Where one turn sends some rows of the set: a few examples, then the rows asked:
gabuz: [-21   2  -1  -1  -7  -7   6 -10   7 -19 -12   2  -4  13   6   0   4 -22
  -2 -19 -35  14  10  -3  -3  26  -4   5  -4   6  15  -2  -9  18  -5  33
 -19  20  -5  -3  11  15  10  -1  11  11  32  12 -11   6  -8   8  -2   3]
zegom: [ 12  -4  10  10   5  -7   9  37  -7   6   9   3  -1 -16  -9  21  -3 -29
 -18   9   6   3  -5   9  10 -11  -4  17  18  -1  -8   4 -16  12  10 -23
   5 -19  -8  16   4 -10   5   6 -17  -2   6  14 -23   0  -1  23   4   9]
pega: [ 17  11  -8   7 -12   1  15 -16  17  -1  -8   7  -2   6  17   9   3  -4
 -36 -20 -27   1 -29  13 -18   0  22  -6  15  12  27  -6  -6   0   5  11
  14   2  -4   2 -10   5  17  14  -2  -3  13  19   7   6  17  -9  13  11]
beg: [ -8  -3  10   8 -16  -3  -4   2  -2  -2  -3  -3 -23  23  -7  17  -9   1
  -4   6   5  -3  -5  -9  18  17  -9 -25  22 -16 -17  16   8   2 -22   3
  33  16 -16  11  12 -17   6   0  16   4 -11  -9   3 -11 -10  -9  -4 -16]
tanor: [-24  12  13 -20 -11  -4 -21 -15  14  -4  -7  -6   7  10 -17   1  -8  12
  -1  13  13 -23  18   0  12   2   2  -3   6 -32  -6   0   2  19  -3  -3
  20  28  -1  -5  -1 -16   5  -2   2  20   5  -9   4 -11  12  -1   7 -23]
tik: [  2   8  32   7   1   0   3  -4  27 -15   5   2  19  13  21 -12 -12  -7
  -1  -4 -12  23  -6  11 -21 -15   4  17   6   8   8  10   7  -7  -1  -2
   3   1   2 -22  -3  -8  27 -11  11  27  15  17   3  32   1 -10   7 -17]
kido: [-23   5   8 -11   4  -1   6 -20   8  17  -4   7   0   4   3   4 -23  18
   2   7 -19 -27   0   8  13 -17   3 -15  -4  -5  -4  -7   3   0  16 -10
 -27 -10  16   0  15  23   3  14  -8 -17   9  -1  26 -11   6 -22   5   1]
rini: [ 21  22  16  -7 -16 -26  17 -13  32 -41 -16  17  -9 -11  19   8   2 -20
 -12  -8   5  31  -8  -6  10  -2  12  -6  -4  -4   6  19  -2   8  13  11
   4  -9   5  10  20  -4   6   5  -1   7  -4  14 -10   6  -7 -11  -4   6]
Pivus: [ 13   9  15  -5 -17   2  -7 -19   5  23 -18  -9  -6 -10   1  -6  11   5
   2   8  17  -7 -12  -2  -3   5   9  13  14 -17  -9  16  -4   0 -12  14
  25  35 -14   3   3 -11 -11 -16   2  11 -28   5  14 -11  -3 -12   9 -13]
denu: [ 14  16 -13  10  -9  -5   7 -18  22  -9 -11   2  -3  15  18   7   4  -6
 -41 -22 -22   7 -20   7  -9   0  20  -6  19   9  18 -10  -5  -4   3  11
  19   1  -6  -3 -10   8  18  18   3  -3  10  18  11   1   9 -17  20   3]
vozeg: [  0   1  16  27  -9  -1   0 -10 -11 -16  -2 -18  25  -6  15  -4  17   2
 -12 -22  -5 -14  15  -1   1   0  15 -35 -13 -16   4 -10  19 -16  34   5
   1   4   4   4  11  -3 -14   5  12   4  -4  -4   6  14  -1   9 -12  -7]
Kazi: [ 10  16  10   3 -16  -6  20   8  -8 -26   6  18   1  24   4  -7   0 -21
   1 -22  -9   8  -1 -12   4 -16   0   1 -22  -7  -9 -29 -14  -1  17   0
  31   5  -1 -12  20   5  22 -11   5  19  23  21  -8  -8  -3 -14   2  -8]
nal: [ -2   8  33   7   1   4   5   3  22 -13  15  11   8  11  23  -9 -16  -6
   5  -1 -24  17 -12   7 -21 -15   8  11   6  11  15   7   7 -13  -1  -4
   2  -2   5 -22  -4  -8  28  -8   9  21  25  16   1  31  -4  -9   6 -13]
bezar: [ 16  -9   6   1  -4  13  15   9  -2   4 -13 -12   6 -13  -4  15  10   8
  10   0  -4  -4   7   0  -6 -23  19  -8 -11  -6   1 -21  -7 -22  -6 -13
 -16   5   3 -21  10  14  -4 -15   2   4 -20  -1  20  -3  11 -30 -11  26]
daz: [-14 -14  17   8 -12  12   1 -12   4 -13   3   7  -7  -4  10   4  10  -5
  19   1  -7 -11   1   9  12 -15 -33 -23  16  -6  11  -4   6 -21  15 -12
   6 -14   3   8   8  26   0   6  12   4 -21  -2   2 -20 -20 -24  -9  28]
nomu: [-13  10 -17 -21 -10  -3  -2  21 -16  -6   9   8 -14 -12   4 -18   5 -17
  -3   7   9   5  12  16 -24   4 -32   8   5   7  -6  -7   6  28  18 -10
 -10 -10  -2  19   0  -7  19 -14 -16  -9   3 -19  -9  13  14   8  -3   6]
Bal: [-15  11   4   8  -5 -17 -13  -8  13 -11  -1 -13  21  -2  23   7  -1  29
   1  -6 -12  -7   9   9  22   1 -14 -19 -21  -7  -4 -11  25 -17  35  20
  -8   2   6   4   5   3   3   1  16   2 -12   9 -15  17   0  -9   5 -16]
sasam: [-16  -7  22   9   2   8   4  -3   3 -13   5   8  -4   8  12  13  -5   6
  11 -10   0   0   7   9 -25  -2 -18 -28   0 -13  -3   5 -10 -18  -5  -6
 -27  -6  17  -4  -2  30   0  -1  10  -5 -27  -7  25  -6   3 -20  13   8]
Goka: [-10  15   8   6   1  -5  -1  -2  14   3 -21   1  14 -15  13   0   7  10
   1 -17 -26  19  -3  -7   9  -6   3 -12 -22 -20 -18  -7  -3 -22  23  11
 -14   8   0 -11  -1 -11 -37  -6   7   0 -12   2   8  17 -18  -9  14 -11]
mup: [  9   6 -10   9  27  13 -16  32 -15 -11   7  12 -15 -24  -4  -8  -4 -10
  -4 -12  -1  -3  13  24 -20  -2  -3  23  -8  -1  15 -12  -1  10  12 -25
  15  -3 -16  -2  -8   2  16 -17   0   5   3 -20 -13   8  -3  -7  -4  10]
vinoz: [-10  -2 -23  -1  10 -13  -9  28 -10  15   0 -12 -33  -6 -13   6 -11 -12
  -6   9  -4  -9  -3   2   0   0   5   8 -12  11   1  14 -26  14  -6 -13
   7  -1  -1  19 -17 -16  -1  -3 -15 -20 -14  14   2 -19  -5 -11  11   4]
zeg: [  3   6   8   1  10 -22 -17  11 -10   2  21  21 -21 -19   9 -21   8 -25
  18   2  -4  -3  -2   4  25 -14 -14  26   4  11   1  23   4   7  27 -11
  15 -19 -11  12 -17   0   9  17  -7 -12  -2  -1   5  13  13 -11   2  14]
gib: [ -1   8  18  16  10 -14 -18  11  -7  12   6  12 -30 -11  -6 -18  -6  -2
  -6   1  24 -13  -9  -3 -11   6   2  20  16  -4   7  15 -10  15   6 -13
 -11   9   1   2 -29  -8  -5   9 -17   8 -14 -11   8  18  21  11   1   3]
zil: [-17   4  -5  -3  -1  -5  11  -8   0 -21 -10  10  -9   5   7   1  11 -21
   0 -16 -29   9   4  -2 -12  26  -1   6  -6   8  17   6  -6   9  -6  33
 -17  21  -1   0   7  20  11  -3  11   5  31  24 -13  -1 -12   6  -1  15]
ridot: [-14   0  28  -3 -23   1 -17  -8  -4  11  -4   0  -3   2  -8  -3 -17   6
  -4   8 -10 -22   9   4   6   6  12  -2   5 -32   8  19   5  16   0   4
  38  32  -3   4  14 -14  -3 -18  -1  11   4 -18   4   0  -2 -10  -9 -21]
godo: [  6  -6   8  13   3  -6   7  37  -9  11  10  -1  -7 -12  -9  20   0 -27
  -3  15  21   0  -3   7   7  -7  -3  20  24 -12 -12  11 -16  19 -11 -19
   5  -8 -13  16   1 -13  -1  10  -7  -9  -6   6 -16  -5  -5  15   5   7]
memi: [-10   0 -26  -2  14 -16  -8  31  -8   6   0 -10 -24  -6  -9   6 -16 -18
 -18   3 -16   2   7   8  -1  -4   8   7 -17  14   4  19 -23  11   7 -12
  -8 -13   6  14 -16 -15   4   1 -17 -23   1  16  -3 -11   5  -4   9   6]
Pevem: [-19   0 -13 -18 -10  -4  -9  18 -21 -10  10   3 -16 -16  -4 -16  -7 -12
   3  14  17  -9  11  14 -19   9 -28   5   8   1  -7   5   7  33   1 -16
  -4  -1   3  22   3 -13  20 -14  -7  -1  -1 -18  -4   7   7  12   2   4]
Zili: [ -1   9  11  19  17 -12 -13  15 -10   4  10  17 -24 -10  -2 -21  -4 -11
  -8 -12  16  -1  -8  -8 -14   2  -2  15  10  15   6   8 -10   2  11 -12
 -18  -4  -2   1 -36   1  -2  17 -12  12 -12  -1  13  12  23  17   4   2]
liba: [  5   0 -10   6  21  11 -25  33 -21  -4  11  12 -16 -13  -9   1 -11  -6
   6  -2   5 -17  11  27 -12   7  -5  10   2  -4   8  -5  -3  13   8 -31
  22   6 -15   1  -4  -8  15 -11   0   6   4 -26  -6  -1  -7 -11  -3  -2]
teto: [  8  18   8   6 -12  -4  29  12  -3 -24   9  22  -5  29   9   0   6 -17
  10 -26  -4   9  -2 -12  -6 -15  -4  -3 -18  -3  -7 -28 -13  -1  14   2
  25   1  -1 -13  15   2  26  -3   0  10  21  21 -16  -5  -1 -11  -1   1]
Viko: [ 22  29  10 -11 -13 -24  18 -11  36 -38 -11  21  -8 -14  17   8   5 -16
  -4  -4   5  28  -5   4  10  -8  15  -3  -9  -4  13  18  -2   9  13  -1
  -1  -9   9   0  16 -12  10  11  -1   2   3  16 -13   1   1 -13  -6  14]
nimid: [ -4   0  18   6  -3   3   7   7  16 -11 -11 -15  23 -10   3   0  -7  10
  -1  -9 -25  19   1  10  18  12  -7 -16  -8   1  -2 -19  17 -21  15   9
  -1  -4 -29  15   9 -19 -14   5  42   1 -14   5   3   4 -16  -7  -9  10]
Fiz: [ -7 -11   3  -4 -11  -5  30 -13  16  13 -12 -16   2  -9  12   9  13   7
  16  22 -13 -10   2  14  16 -13 -15  -2   9  -1  -3 -12  -2   5  -1   4
 -31  -2   4   2  11  15   8 -19  -5  -3 -16  -4   0   5   5 -21 -18  29]
dofin: [ -4  10   0 -30  -9   1   0 -24  17  -8 -12   7   9   9   6 -21  24 -35
   6   4 -15   5  -1  -1  -4   3   7 -14   1  24  19  12  -2  -8  37   2
   6  -6  -4   0  -4 -10   7  -6  -4  25  19  11  12   2  -9 -16 -18 -14]
nozum: [-15  -3  -1  19 -13  -4  11 -20  22   8  -4 -11  20   5  13 -21  15  -5
  -6  -7 -20  -7  -9  -7  15 -26   2 -10   4 -22 -16 -21   6 -14  26  15
  -6 -12  -3   8   2 -12 -28  -2  17   0  -2  -6 -15  17  -6  -3  11   4]
tib: [ -5  10   0  20 -15 -11  27 -13   8   4  -6  -3  22   5  13 -11  -7  -3
  -4   1  -6   5  13  12  -2  10   6 -27 -18 -12 -12 -24  -1 -12  23   2
 -11 -19  -9  15   2 -13  -4 -15  37  -3 -18   7  20   2  -1   0  10 -11]
meka: [ -8  10  -2 -30  -4   0   8 -21  15 -15  -5  21  19   2   4 -17  19 -37
  11   0 -11  -2  -3  -3  -7   1   6 -15   4  25  19  12  -5  -4  33   1
  -3  -6   3  -2 -10 -12   9  -3  -9  25  24  12  13  -6  -9  -8 -14  -9]
Tufal: [ -4  11   2  -3  -5  -1  -5 -21  26  13  -8 -22 -17  12   1  -7  14   2
  15   7  17  -2   2  -2  14 -12  10   6   8 -24  -9  17  -2  13 -23   8
  23  18 -19   2  -2 -22  -1   3  13   4 -21 -14   2   0   9 -21  -6 -14]
Nibu: [ -2   7   1 -12   3 -16 -24  11 -12  10  12  13 -16 -21  -1 -18   8 -13
  19   7   6 -13  -5   2  23 -17  -9  26   7  -4   1  22   5  14  19 -15
  27  -3 -10   9 -21  -7   4  18  -8 -10  -5  -5   9  10  19 -18   4  11]
zure: [ -7 -10  35   5  -5  10   7  -7   5   0 -11   9  12 -20 -10   9 -27  10
  11 -12  -4 -18   2 -12  10 -29  10  -5   6 -12  10   0   7   0  13 -18
 -15 -10   7  -3  31  13  -8  17  -4  11  -1  -6   8  -8  -8   0 -11  19]
kato: [ -3  -6  -1   9  -2 -15 -10 -17   2 -15 -10  -2  -4   4  -8  12 -10  -5
   2   5  13 -19  11  -5   7  20   0 -13   7 -19 -18  22  -3   7 -20   5
  27  18  -6   6   4 -12   7 -14  21   6 -15   4  11 -26 -13  -8  26  -9]

teto moves to nal
godo moves to liba
ridot moves to Pivus
Where do these go?
vozeg moves to Goka
rini moves to Kazi
nomu moves to zeg
zure moves to bezar

